A: 3 groups of rows, each row roughly a mix of its group's hidden directions:
A (104 x 10):
[[-28.1 -12.9  29.0 -34.0  -6.4   6.9  -2.7   0.0   2.7  17.5]
 [  6.5  13.5 -34.4  31.5   7.9 -13.0 -12.3   9.4  -4.3 -21.8]
 [ 16.0  28.3 -32.1  -3.9 -12.3 -26.3   1.1  18.6   8.1   1.6]
 [-14.9   7.6 -14.4 -34.0   0.5 -19.2   8.5 -15.2   4.8  32.0]
 [ -1.4   7.2   2.8  -0.2  -9.7  -8.4 -34.1 -26.8  11.8 -33.4]
 [ 18.6  -9.2 -42.7  -6.0   6.3  15.7 -15.3   8.8 -16.0  14.7]
 [ 20.2  -2.8  32.3   7.2  -2.2  20.2   6.5  -7.0 -18.5  31.7]
 [-22.1 -26.0  30.1 -30.0   3.1   1.7  12.4   7.7 -12.4   3.4]
 [  8.4  26.1 -28.8  27.1  -1.8   6.6  -2.7  -9.0  30.1   0.8]
 [ 22.7 -30.8  -7.3 -11.0 -20.7   5.8   1.5  28.5 -11.7  17.5]
 [-29.0   5.8 -24.4   0.4   5.4 -22.4   0.6  -1.9  21.2 -30.1]
 [-18.0  -7.1 -17.3 -16.9   0.3 -13.4  -8.8   1.0  15.6 -43.6]
 [  1.8   2.6 -24.4 -11.7  20.5  26.5 -18.2   1.5  -2.7 -34.0]
 [ -6.0   4.1  45.4  13.2   5.9   6.8  10.4  -7.6  11.2  26.5]
 [-33.0  21.4   9.1  17.5  21.3 -13.3  11.5   2.6  23.2  10.7]
 [ -1.2  14.0 -38.6 -24.8   7.3 -23.2 -20.3  -6.5   0.7  -3.6]
 [-19.6  17.4  28.2 -16.2 -19.6   4.1   4.0 -28.7   8.7  17.4]
 [-16.0  10.2 -13.8 -37.6   1.1  -6.5  15.9 -11.7   2.8  30.8]
 [ 30.5  16.4 -16.5  29.1 -28.5  -0.6  -9.8  -8.3  -3.3   7.2]
 [  1.0   0.8  40.4  17.7  -1.6  -1.6  10.5  -8.7  24.5  25.0]
 [ 25.1   2.7  -1.5   1.0 -19.4  -4.1  -0.1 -34.8  -7.9 -32.5]
 [ 16.2 -13.2 -35.4 -14.7   0.1  14.9 -16.3  18.3 -21.3  13.6]
 [ 10.8 -14.7   8.5 -21.0 -10.3   1.3   6.4   9.2 -20.3 -43.3]
 [ 22.0  12.3  -8.2   7.2  14.3  11.2  19.7 -40.3  15.6   3.8]
 [-12.7 -23.7  10.9   4.3  20.8  44.4   3.0  -1.6  -6.2  -6.5]
 [  9.9 -18.9  28.3  12.4 -21.4 -15.8  -7.4 -23.8  -8.1 -23.5]
 [-25.7  24.5 -21.3  11.1  23.2 -18.8   2.8  14.7  18.6  -7.7]
 [-25.7   9.9  -6.8   7.2  21.4   3.7 -11.7  10.0  17.1  38.7]
 [-35.3 -12.9  20.9 -31.1  15.8   7.5   9.9  -2.5  11.1   3.6]
 [ 19.4  -8.7  18.6  -9.3 -16.0   0.3  20.1   9.0 -30.4 -28.5]
 [ 26.3  17.5 -16.6  34.2 -24.1  -0.6 -17.3  -5.2  -2.2   3.1]
 [ 34.4 -23.7  13.4  -9.8 -25.1  13.5  -3.1 -17.7 -13.0  -6.4]
 [ -4.3  -5.0   5.9   6.2 -25.2 -12.4 -33.6  25.7 -25.8  -0.4]
 [-17.7  33.5  12.0  14.6  18.7  -6.0   4.1 -30.3   4.3 -15.0]
 [ 26.9 -12.0  -9.0   6.7  10.1   9.3   0.9  17.4 -15.6 -40.4]
 [-15.3   7.7 -19.0 -36.1   3.1 -15.8   7.5 -14.6   4.7  29.1]
 [  3.0  -9.1 -15.5 -45.4   6.8  -1.2   9.8 -19.7 -16.7 -12.5]
 [-24.5  29.2   1.3  -1.8  31.8   5.6  -4.0 -16.3 -12.3 -20.7]
 [  9.8 -18.3 -35.5 -24.3 -12.7   5.4 -21.1   7.4 -14.8 -13.0]
 [-13.7  14.4 -10.9 -10.1  23.2  17.9  15.7  22.9  10.2  31.8]
 [ 17.4  21.7  -4.0  23.0  11.2   8.9  -4.2  39.2   8.0 -14.8]
 [-30.0  29.2 -17.8   5.7  22.1  -7.8  -1.1  19.3  -9.4  15.6]
 [ -6.8   5.9 -13.2 -21.6  13.2   7.2  36.4 -10.4  30.4   7.3]
 [  4.2   9.8 -32.9 -25.5  12.7  -3.1 -21.7  -7.4  -3.1 -28.5]
 [-10.9   4.6 -23.3 -39.0   4.5 -20.9   4.2 -14.6  -1.4  21.6]
 [-20.1  27.0   2.9  -1.6  28.1  12.1   1.5 -15.0 -28.6 -15.4]
 [ 18.4 -18.2 -16.3 -21.7 -18.8  16.8 -28.9  -9.1 -16.3  11.7]
 [ 12.4  -2.8  36.3  13.7  -7.0   8.2  10.6  -0.5   3.0  38.2]
 [-19.7  28.5 -17.7  -5.8  27.9   4.9 -13.0 -12.3 -16.1 -20.8]
 [  4.7  -7.8  40.2  32.7  -6.6  16.6  10.8  11.3   4.6  -2.1]
 [  3.3  10.0 -18.9   7.7  40.1   0.8  17.6   2.5  23.9 -18.4]
 [ 34.2   8.4 -26.1  30.1 -15.5  -8.5   5.3   2.2 -11.4  -7.6]
 [-14.9 -15.5 -38.1  -4.9  -3.3 -15.2 -10.7  16.0  28.3  -1.9]
 [-25.1  25.5 -13.8  -0.6  25.2  -5.4  -0.9  -8.9  -4.1 -33.6]
 [-20.3   8.3   0.2 -31.6  -0.3 -11.2  12.3 -16.2  11.6  34.9]
 [ 12.5  12.0  38.4  11.4   2.9  17.1  11.0 -12.4 -20.8  21.2]
 [ -1.5   1.4 -24.7 -21.8  13.9  14.8 -22.1 -14.3  -1.0 -34.2]
 [  3.9 -18.5   7.5  13.1   8.9   4.0  33.0  26.6  -7.4  28.8]
 [ 15.7   8.4 -33.2  19.4  24.9 -12.3   9.5  -1.4  -7.3 -25.5]
 [ -7.5  25.0 -20.8  23.9   9.2  -5.5 -24.2  23.9  11.8  16.0]
 [  8.8  17.0 -34.5  -9.8  18.5  14.7 -14.3  17.8  -3.2 -24.8]
 [-20.8  -3.2   3.8 -16.3 -32.8  -5.7 -14.2  33.5  -0.6  14.4]
 [-17.5   8.2 -15.6 -29.6   4.4 -23.4  -0.4 -13.0   9.3  32.4]
 [-12.8  19.8 -26.4 -39.4  10.1  -2.5 -12.9 -16.6   3.2   0.0]
 [ -0.7  28.3 -33.8  10.5   9.3   1.3 -29.1  16.9   3.4  -8.6]
 [ 15.3   3.8 -31.5  15.4  26.1 -11.2  18.4  -7.9  -7.5 -25.0]
 [ -9.1   0.8   4.9   9.3 -27.0  -8.3 -40.7  19.1 -17.9   4.9]
 [  8.3  14.1 -29.4  16.5  32.1  -2.2  13.8  -4.2  19.2 -18.7]
 [ -9.7  -7.3 -16.4  -9.3  -1.7 -19.1   9.2  19.8  10.9 -43.6]
 [ 18.2  -4.5  10.5  -8.0 -10.1  -4.9  20.8  15.9 -23.0 -38.7]
 [ 15.5 -18.1   9.1   7.8 -20.1 -23.2 -11.8 -21.7  -8.7 -31.9]
 [  7.0 -14.4 -45.4 -15.0 -10.5  -6.4 -12.2   9.4  -4.4 -20.2]
 [  9.4 -20.6  24.1   5.2  26.3  -6.1  -5.6  11.3 -29.6 -21.8]
 [ -1.6  14.2  -7.4  -9.6  -6.5  -8.5 -34.8 -24.8   8.9 -31.5]
 [  1.6  11.5 -26.0   6.2  33.9   1.6  21.4 -11.1  23.2 -15.6]
 [ 12.4 -18.7  31.7  15.4 -15.9 -15.9  -8.8 -16.6  -3.6 -27.3]
 [ -4.8 -21.7   6.3 -35.4  -8.8  -0.2  24.0 -29.1  -7.3   4.2]
 [ 32.4 -15.0  -6.5 -17.0 -18.2  15.5  -8.9  -2.1 -32.7  -5.4]
 [ -0.6 -20.8  22.4 -19.2 -28.2  -6.5  -2.5   9.9 -31.3  11.7]
 [-15.0  19.4 -27.8 -39.3  11.8   3.4  -7.5 -13.0  -2.9   7.9]
 [  4.0  -9.3   3.4  21.5  26.0 -11.1 -17.0   7.6 -28.4 -28.8]
 [  8.3  27.6 -29.8  -2.5  -7.9 -19.0  10.5  24.4  11.9  19.0]
 [  2.8 -18.4   8.1 -35.1 -11.5  -1.0  16.2 -31.2 -11.2 -14.8]
 [ 33.4  15.0 -28.7  31.0   2.0  -7.4   1.0  -1.1  -3.6 -12.8]
 [ 11.8 -16.5 -30.8 -21.6  -8.5   6.5 -12.5  -0.7 -22.9 -27.1]
 [ -7.5  -2.3   3.6 -24.3 -17.9   9.5  23.4 -34.5   7.0  22.4]
 [-24.8  29.4  10.5   5.1  27.1   2.2  -0.2 -25.8  -2.1 -18.4]
 [-38.0   5.9  10.3   9.8   5.2 -13.4  -1.2   1.7  28.7  25.4]
 [ -4.3  24.6  11.6  10.8  10.4  15.5 -36.4  -1.6   7.7 -27.4]
 [-16.6 -18.8  30.8 -37.4  -1.3   5.1  10.1   9.5   1.0  12.7]
 [-16.8  24.0 -23.0   7.9  15.9   2.6 -17.2 -36.6   3.8   1.6]
 [ 19.9  12.2 -17.0  35.3 -25.6  -5.8 -20.8   6.6 -10.1  -3.2]
 [-33.1  24.4 -13.3  11.6  19.1 -20.1   2.4  13.3  20.2  -0.3]
 [ -4.2  13.4 -15.7  -7.8 -20.4   7.5  16.6  20.3  37.4  17.4]
 [  5.5  -7.3  27.0  37.6  -3.7  22.5  -8.2   8.8  -4.5 -21.2]
 [-18.0 -12.8  15.2 -10.5 -11.7 -11.4 -26.2  32.9 -22.2  -1.9]
 [ 26.3   5.1 -11.2  36.6 -18.9  -7.8 -15.4   7.6 -19.6  -8.8]
 [  6.8 -23.7  22.4  -2.2  28.6  -6.4   5.2   0.9 -30.6 -20.7]
 [ 19.6 -17.0  11.4 -18.8 -15.5   0.1   7.6  15.5 -16.4 -37.4]
 [-14.0 -24.4  41.2  10.2   6.2  18.7  -1.9 -17.0  -9.5   0.3]
 [-16.3   9.0 -13.4 -34.8   3.7  -3.7  19.3  -6.4   3.2  34.3]
 [ 31.6   9.0 -23.2  36.1 -13.6  -6.0  -1.5  -1.4 -11.5  -9.3]
 [ 26.7  13.1 -18.7  34.4 -24.3  -5.4 -15.1   1.8  -9.7  -1.3]
 [ 14.7   0.9  -0.9  20.2  15.9 -11.9 -23.5  34.8 -11.6 -21.1]]

one row of each group, then the others: which group is each in?
[ 28.3 -25.7   0.9 -16.8 -21.8  14.1  -1.6  -6.5 -25.7 -15.5]	<84>
[ -5.8  -6.9  15.2 -32.3  25.1   9.4  27.6 -15.3  16.1   6.1]	<76>
[  9.7  20.1   2.3  36.8   7.0   3.7 -16.7  32.1   7.5  -8.7]	<40>

[  8.8  22.7 -31.5  26.6  21.0  -2.3  -5.6  -2.5  19.2 -14.7]	<76>
[  8.2 -14.3  31.3  15.1 -13.8  -0.7  12.9  -0.3  20.7  33.1]	<84>
[ 15.9  23.1 -26.0  -5.3 -13.3 -35.2   6.2  15.5  11.8   6.1]	<40>
[-12.1  21.9 -35.7   6.9  24.7   3.4 -19.3 -19.5   5.7   2.9]	<84>
[ -1.2 -35.4 -12.5  11.2  20.0 -33.0  -7.2   5.1   4.3  15.5]	<40>
[ 14.2 -21.2  26.2  39.5 -14.6  -0.8   5.0   7.6  -8.2  -9.9]	<40>
[ 1.9  9.0 46.0 13.8  3.4  7.3 12.2 -8.9  4.6 25.6]	<84>
[ -2.4 -11.2 -13.8  -8.6  19.0  30.9 -17.5  -8.6  -5.0 -35.3]	<40>
[-15.6  28.2 -21.3 -26.2  23.0  14.7  -2.6   9.1   6.3  17.5]	<40>
